In the rows, zero is written as 128.
One hidden turn or mirror swaps the rows below in pairs. Which row is each named row swapped with?
The rows were stretched afterwards, more along some directions than others.
j_548: [167 152 156 131 143 125 169 164 115 124 104 181  95 110 104 136 137 125
 132 123 128 115  91  96 150 136 100]
j_997: [162 121 122  97 127 128 144 135  91 157 121 126 114  95 127 142 124 130
 123 131 157 113 151  85 148 113 117]
j_763: [151 130 156 143 152 137 111 162 107 137 123 140 178 112 136 108 140  82
 107  88 122 118 126 107 155 119 135]
j_883: [131 137 165 135 136 133 124 168 117 132 133 158 171 121 151 114 132 104
 119  78 118 132 124 109 146 130 127]
j_208: [156 123 113 102 132 122 151 125  99 174 111 132 123  89 118 154 126 122
 126 118 163 120 141 100 149 121 121]
j_659: [143 121 150 108 142 119 129 127  97 160 139 121 117 116 143 142 164 109
 150  97 126 155 141 118 146 117 110]
j_809: [130 142 151 116 130 131 152 158  95 136 109 161 127  98 104 164 178 131
  94 113 150 153 111 110 143 128  72]
j_926: [151 132 115 141 114 117 129 118 118 145 134 126 108 109 136 136  93 107
 119 149 164 159 140 118 127 127 140]
j_655: [169 110 126 145 133 114 137 107 120 144 120 125  87 118 132 115 105  75
 129 128 147 128 130 125 122 106 146]
j_189: [167 143 153 124 126 110 174 121 126 102 116 160  98 105 114 139 134  72
 108 117 144 157 110  86 152 111 103]
j_874: [165 141 145 128 128 122 184 120 127 110 103 149  97 104 117 145 129  64
  93 110 155 146  98  96 148 115  98]
j_967: [122 143 136 121 138 128 147 159 106 144 118 162 151 117 109 154 165 130
  80 111 161 157 131 118 142 132  90]
j_238: [162 153 137 119 155 129 174 155 104 105 115 179  93 117 107 127 138 138
 103 111 145 109  87 106 139 135 109]
j_939: [116 141 129 126 143 137 139 141 131 114  88 165 121  91 152 160 150 119
 111 122 120 153 101 111 119 116 103]
j_155: [138 138 161 151 138 135 100 156 110 138 131 141 163 126 130 124 137  96
 104  95 138 119 113 110 147 110 132]
j_278: [176 115 125 168 142 106 150  94 115 142 123 125 102 125 130 119 106  66
 102 135 157 119 130 120 126 120 162]
j_567: [103 156 125 146 135 112 159 139 113 136 131 136 122 126 126 164 150 129
  78 119 179 148 119 139 118 133  97]
j_666: [126 126 162 127 126 115 151 143 133 161 140 127 135 122 119 160 159 102
 105  90 145 154 130 126 160 119 112]
j_281: [156 142 135 122 168 128 157 166 106 113 129 176  83 124 106 137 151 147
 104 132 141 125  95 110 130 128 125]
j_167: [129 129 147 126 130 147 128 129 123 132 120 146  97 132 131 147 113 120
 124  96 167 141 125 109 136 102  89]
j_105: [135 136 152 163 135 137 110 163 109 133 130 146 175 121 145 120 138  87
 102  91 129 122 110 106 147 124 128]
j_827: [188 114 116 140 165 100 155 102 101 132 121 133  80 110 115 126 112  82
 108 146 164 115 117 108 132  98 153]
j_645: [129 125 156 121 120 117 132 147 141 144 135 119 139 134 117 152 161 100
 116  71 153 139 138 122 154 122 106]
j_507: [117 132 149 129 119 104 127 139 127 145 147 115 123 122 117 161 160 116
 111 106 152 142 137 130 145 123 125]
j_76: [110 138 128 135 130 142 158 155 119 147 106 162 148 123 117 152 153 108
  92  84 177 138 110 127 125 134  79]
j_147: [145 146 143 136 167 143 168 166 123 102 100 177  98 119 129 128 123 125
 108  93 135 110  78 117 122 135 100]
j_933: [160 141 154 126 123 109 179 122 134 112  98 159 101 100 116 141 125  72
 128 114 142 132  96  83 146 119 102]
j_684: [161 148 134 124 157 112 157 157 100 110 125 172  92 126 101 129 149 136
 101 134 142 120 100 110 138 133 130]
j_964: [119 144 124 135 133 148 135 134 135 122  88 157 114  86 146 151 132 122
 119 137 141 158 125 111 125 115 118]
j_195: [123 133 135 131 134 138 135 146 125  96  96 168 115  95 145 150 151 117
 109 130 135 157 126 110 125 112 101]
j_222: [161 116 136 102 135 134 151 125  91 161 108 134 113  81 117 161 139 140
 125 143 144 107 143  90 147 121 116]
j_563: [165 133 114  95 134 125 146 134  84 147 112 142  90  87 122 145 119 137
 118 151 148 122 141  81 141 121 126]
j_103: [141 105 141 149 144 107 145 110 104 167 136 114 111 113 151 149 139  96
 145 123 154 155 151 122 132 123 135]
j_952: [173 101 143 119 155 102 164 122  96 132 128 134  91  87 129 172 157 123
 135 144 148 154 131  86 145 110 102]
j_420: [175  99 139 164 147 108 157  93 117 143 124 127  91 117 123 125 111  62
 125 129 151 132 130 116 127 112 152]
j_293: [172 123 141 147 140 100 138 120 107 149 128 129 107 137 138 132 132  72
 135  90 163 143 131 110 148 126 134]
j_723: [130 131 149 130 117 103 151 141 140 139 137 129 126 134 115 163 162 104
 100  94 155 141 124 124 152 124 120]
j_909: [163 134 152 114 132 112 175 122 142 106 114 149  96 109 118 141 133  80
 121 108 135 153 101  97 137 117 105]
j_604: [159 125 135 125 128 138 128 119 114 139 146 133 104 112 122 123 103 115
 121 134 154 177 163 109 145 118 130]
j_749: [155 104 131 157 141 120 137 121 111 151 113 125 111 115 131 120 105  71
 120 113 155 109 128 120 126 108 131]
j_334: [111 133 134 131 141 118 170 139 117 143 124 158 139 117 113 153 164 131
  87 110 170 151 124 134 134 127  93]
j_322: [195 116 139 138 138 104 145 124  82 124 125 144  78 112 122 155 151  99
 131 147 145 129 117  70 149 117 117]
j_593: [179 122 127 135 165 121 177 122  99 138 129 138 132  94 122 102 142  75
  85 123 134 139 117 111 157  96 123]
j_6: [105 140 132 126 134 129 175 150 117 135  98 164 140 113 122 158 148 124
 100  92 166 124  97 123 123 134  72]
j_400: [138 149 113 104 129 114 167 140 114 145 122 157 112  92 127 162 158 144
 103 124 126 141 108 121 146 123 107]
j_914: [171 114 123 154 161 105 165  93 119 130 113 134  84 115 129 121 103  80
 121 136 144 113 110 116 120 106 149]
j_956: [164 127 118  98 131 124 139 123  83 165 118 127 125  93 106 149 139 131
 117 137 154 116 155  92 156 119 124]
j_282: [188 106 135 147 153  98 164 117 107 112 137 134  95 113 141 132 150  79
 129 131 124 152 122  84 147 110 112]
j_864: [174 131 133 136 166 110 183 119 101 135 122 142 136  97 124 101 126  65
  90 119 154 119 120 117 156  98 130]
j_793: [135 144 119 102 148 137 159 140 103 153 116 144 117 100 132 139 160 130
  99  98 134 133 109 124 148 107 100]
j_149: [158 137 156 117 125 116 187 121 134 117 102 151 111 103 113 146 134  71
 111 106 151 138  99  99 145 118 102]
j_990: [142 149 150 157 140 121 115 158 105 125 130 153 163 117 139 109 138  95
 113 108 115 118 127  98 152 124 139]
j_198: [161 122 128 104 131 123 148 124  86 153 118 134 101 104 112 167 145 133
 117 133 165 119 148  78 152 119 117]
j_921: [142 131 145 119 130 135 119 139 110 145 107 143  99 119 128 147 112 124
 139 121 169 109 118 105 138 103 105]
j_308: [114 129 158 128 124 116 144 143 140 146 143 127 131 120 130 154 152 112
 120  82 145 154 143 129 153 120 112]
j_499: [112 142 137 126 143 144 126 139 117 122  93 165 112  86 147 156 156 127
 121 144 127 161 115 114 124 108 113]
j_635: [142 143 146 158 165 119 177 158 122 116 115 160 106 131 138 124 135 111
  99  92 151 123  98 113 137 133 116]
j_295: [105 146 136 133 141 135 134 138 119 114  96 163 118  79 149 153 150 132
 127 141 112 147 116 115 118 113 106]

j_147 pairs with j_967
j_964 pairs with j_155
j_308 pairs with j_189
j_593 pairs with j_793
j_282 pairs with j_659
j_763 pairs with j_939
j_420 pairs with j_198

